Each row is where one point has got to under a steady rotation. How many ticks took it there?
The counts run from 0 to 171.
[ 86 165 164 123 108 138 133 144 118 112 118 183 126 107 109 110 124 108
 148 152 118 129 119 124  99 102  87 149 158 132 142 139 143 153  71 115
 170 103 197 106 156 158  91 130 126]	91
[175 118 178 121 157 100 115  97 110  98 127 123 135  85  76 122 138 123
  99  86 130 105 131 108  85 130 133 157 145 147 179 110 109 129 123 135
 133 184 117 124 137  94 116 149 139]	43
[128 182 146 137 155 103 147 123 164 141 104 110 163 110  90 140 129 137
 120 126  94 135 127 106 107 124 142 158 119 153 178  90  86 110 158 165
 141 158  66 102 138  92  99 120 104]	49
[116 158 160 108 174 124 162 168 115 123 115 124 127 109 123 163 107 123
  81 108 149 120 127 114 133 116 204 121  99 139 107 124  82 105 159 101
  93 142 107 137 137  99 170 138 123]	155
[125 149 148 126 180 128 144 153 131 114 124 107 131  79 119 168  82 134
  76 130 150 111 153 123 144  97 200 117 101 134 128 105  88  97 149 156
 129 156 117 126 128 151 152 150 148]	153
[146  91 125 138 125  85 145 105 136  91 146 104 151 166 154 163  79 118
  99 162 170 103  96 167 149 102 131 113 125 105 130 142 146 143 171 104
  87 126 128 121 168 119 149 138  84]	59
[102 158 149 123 137 123 165 137 137 160 129 144 128 149 120 169 122  94
 157 164 147 148  94 135 138 132 151 167 125 164  87 163 123 142 183  89
  95  74 112 117 163 100 155 124 135]	162
[ 94 136 167  96 117 111 134 146  91 111 129 191 126 133 125 108 123  95
 122 130 128 122 102 130  96 113 108 139 160 142 122 143 137 167  90  64
 138 106 201 116 148 115 113 134  99]	89
[123 141 200  80 148 103 123  96 153 130 131  96 136  60 120 140 162 125
 101  84 103 124 117 109  86 128 123 137 144 138 154  88  91 121 133 145
 114 146 111  95 132 116  93 123  90]	46
[ 73 102 131 116 147 130 128 124  79 106 152 150 116 116 189 101  99 130
  99 156 134 122 104 151 163 103 153  99 137 137  89 112 164 170 124 109
 150 105 170 135 148 113 162 127  95]	83
[172 174 154  95  88 154 108 131 111 146 113 123 142 134 116 117 166 113
 110 114 161 128 162 110  77 156 122 138 109 110 128 147  86 103 122 101
 147 185 154 173 102 128 135 157 149]	20
[132 108 117 192 104 140 132 115 136 151 137 123 144 136 170 130 191 155
 172 109 120 124 136 139 133 153  96 140 138  98 164 135 143 138 163 191
 120 110  75 162 139 105 162 104 134]	30
[121 129 173 120 128 145 134 136 133 103 121 143 145 108 128 159 184 138
 148  79 121 162 119 139 100 129  89 126 170 114 108 139 163 143 122 115
 123  74 148 136  88 146 115  96 198]	114
[104 149 129 132 171 132 143 143  88  99 124 195 121 121 124  98  92  99
  97 153 141 147 117 143 153  88 142 124 150 156 124 144 160 179 110 100
 187 138 181 146 144 121 123 150 140]	86
[177  89 120 132 140 102 122  99 157 131 148  80 112 127  85 153  61 134
 122 146 102  95 155 128 151 126 142 160 103 125 134 120 112 103 134 165
 109 150 107  72 116 151 112 129 172]	146
[ 99 178 149 128 160 150 171 140 151 155 117 147 126 130 113 163 129  99
 151 153 149 159  97 121 156 114 159 159 124 160  97 162 123 136 179  97
 107  88 105 125 168 111 160 131 136]	161
[106 125 153 163 110 122 146 123 125 144 142 141 139 140 124 142 103 104
 187 194 150 107  90 125 121 131 138 185 124 154 116 162 144 143 157 111
 101  81 129 103 180 118 178 124 140]	164
[141 125 110 154 132 125 144 182  96  89 120 158 148 147 138 155 137 132
  95  91 135 150 161 163 128 111 123  99 140  97 133 134 148 152 128 114
 142 124 143 170  68 139 136 114 192]	109
[129 115 115 104 100  97  92  84 111 171 161 120  98 140 121 119  73  83
 141 200 155 113 139 132 135 150 130 173 104 150  86 158 130 151 148 117
 125 115 148 120 138 147 124 156 144]	169
[188  74 161  85 167 130 106  51 128 115 153 108 102  83 127 123 159 123
 106  81 132 128 124 142 148 127 108 119 155 133 130 133 147 162 136 130
 129 156 139 143 130 120 111 146 147]	39
[161 131 136 155 173  94 151 118 117 162 134 170 140 155 146 171 158 111
  41  84 139 123 150 145  94 129 135  96 122 141 140 141 115 129 152 123
 131 129 115 170 127 131 115  99  90]	132
[108 163 165 137  71 140 102 135 119 152 125 123 158  97 153 145 185 127
 118 107 152 121 164 118  62 154 108 127 122  82 146 127  98 104 129 155
 136 131 135 163 107 158 133 123 130]	23
[100 138 144 135 126  96 108 134 119  68 115 128 119  84  73 128  86 105
 148 110 193  95 118  84 112 123 136 152 140  95 169 158 130 112 113 110
  85 122 139 113 156 160 113 133 138]	67
[163 142 132 151 187 140 151  88 136 166 125 137 133 122 167 142 163 138
  42  99 138 132 147 141 125 127 143  88 103 134 133 128 127 120 131 146
 157 157 120 187 136 145 114 116  93]	130
[178 132 122 138 140 160 110  72 146 170 117  92 152 137 127  95 139 168
 116 142 105 127 129 120 110 176 130 139  86 152 102 104 146 101 121 160
 178 169 111 140  97 145 106  96 168]	123
[167 153 139 135 136 152 133 124 136 127  97 132 148 148  82 116 170 150
 173  97 114 153 113 111  95 166 104 160 140 151 122 137 152 124 114 106
 141 122 112 128  96 118 118  97 213]	117
[125 191 117 144 112 151 127 141 146 179 108 130 136 135 136 125 204 125
 142  93 136 167 165 116 121 165 124 138 116 109 147 141  85 116 164 150
 130 136  81 189 110 113 121 124 131]	26
[121 123 138 137 126 168 134  90 148 146 140 120 109 119 122 115 105 114
 193 199 158 115  94 112 155 133 124 180 113 143 106 170 157 137 134 124
 127 107 149 114 187 150 157 149 141]	166
[106 127 138 141 122 107 164 110 179 138 136  79 170 126 166 162 123 147
 126 158 106 131 101 147 130 111 120 126 110 124 146  87 120 122 174 161
 109 114  87  99 159 109 134 108  63]	53
[194 117 141 113  92 172 143 127 122 119 140 124 140 175 121 106 128 139
 153 174 127 120 133 147 126 127 111 150 127 136 115 145 138 135 117  93
 162 169 170 122 124 109 172 155 191]	13
[146 166 163  92  72 139 104 136 106 146 124 118 148 131 134 125 181 119
 104  97 165 121 165 113  63 169 119 129 111 102 127 138  81 102 126 101
 123 169 150 171 103 131 131 146 127]	21
[102 150  99 133  71 159 124 150 145 140 115 116 129 152 139  75 117 159
 177 166  88 122 148 119 133 141  92 145 104  92 146 113 128 104  68 152
 159 145 152 109 127 151 102 120 108]	98
[158 123 136 147 120 148 106  59 141 160 119  90 159 125 133 107 143 175
 141 143 102 124 125 117 100 163 114 143 104 142 108  94 160 104 116 172
 176 138 116 123  99 147 107  89 179]	122
[144 107 105 184 128 158 140 103 153 152 133 121 130 133 164 126 192 154
 168 112 128 143 136 134 161 145  99 128 138 100 155 144 153 144 165 186
 129 121  80 171 145 108 148 110 133]	31
[142 117 152 141 101 142 101  74 136 157 134  89 160 120 140 118 153 174
 156 132  97 117 115 123  83 170  95 140 117 135 106  98 160 108 115 155
 160 116 121 105  97 145 111  84 174]	121
[153 101 114 124 134  91 156 105 151 104 139  97 149 184 152 157  90 114
  97 160 159 121  99 162 161 103 135 120 117 125 131 148 132 139 180  99
  88 140 109 122 163 101 147 135  76]	58
[110 135 126 158 130 113 159 105 185 125 133  88 170 129 158 163 111 151
 125 183 117 127 104 152 148  97 126 125 114 121 149  93 137 123 176 178
 132 124  86 102 161 124 129 115  79]	54
[186  92 131 162 151 121 159 111 174 127 126 128 108 152  77 148 122 133
 167 113 100  89 121 118 130 135 100 168 143 132 173 159 129 112 123 126
  85 120 105  79 163 128 114 114 139]	141
[177  71 104 138 132 111 120  80 124 150 160 125 119 167 147 140 162 125
 126 106 122 145 141 166 160 152 108 132 146 128 121 145 158 177 186 146
 118 119  81 150 112  87 135 115 153]	34
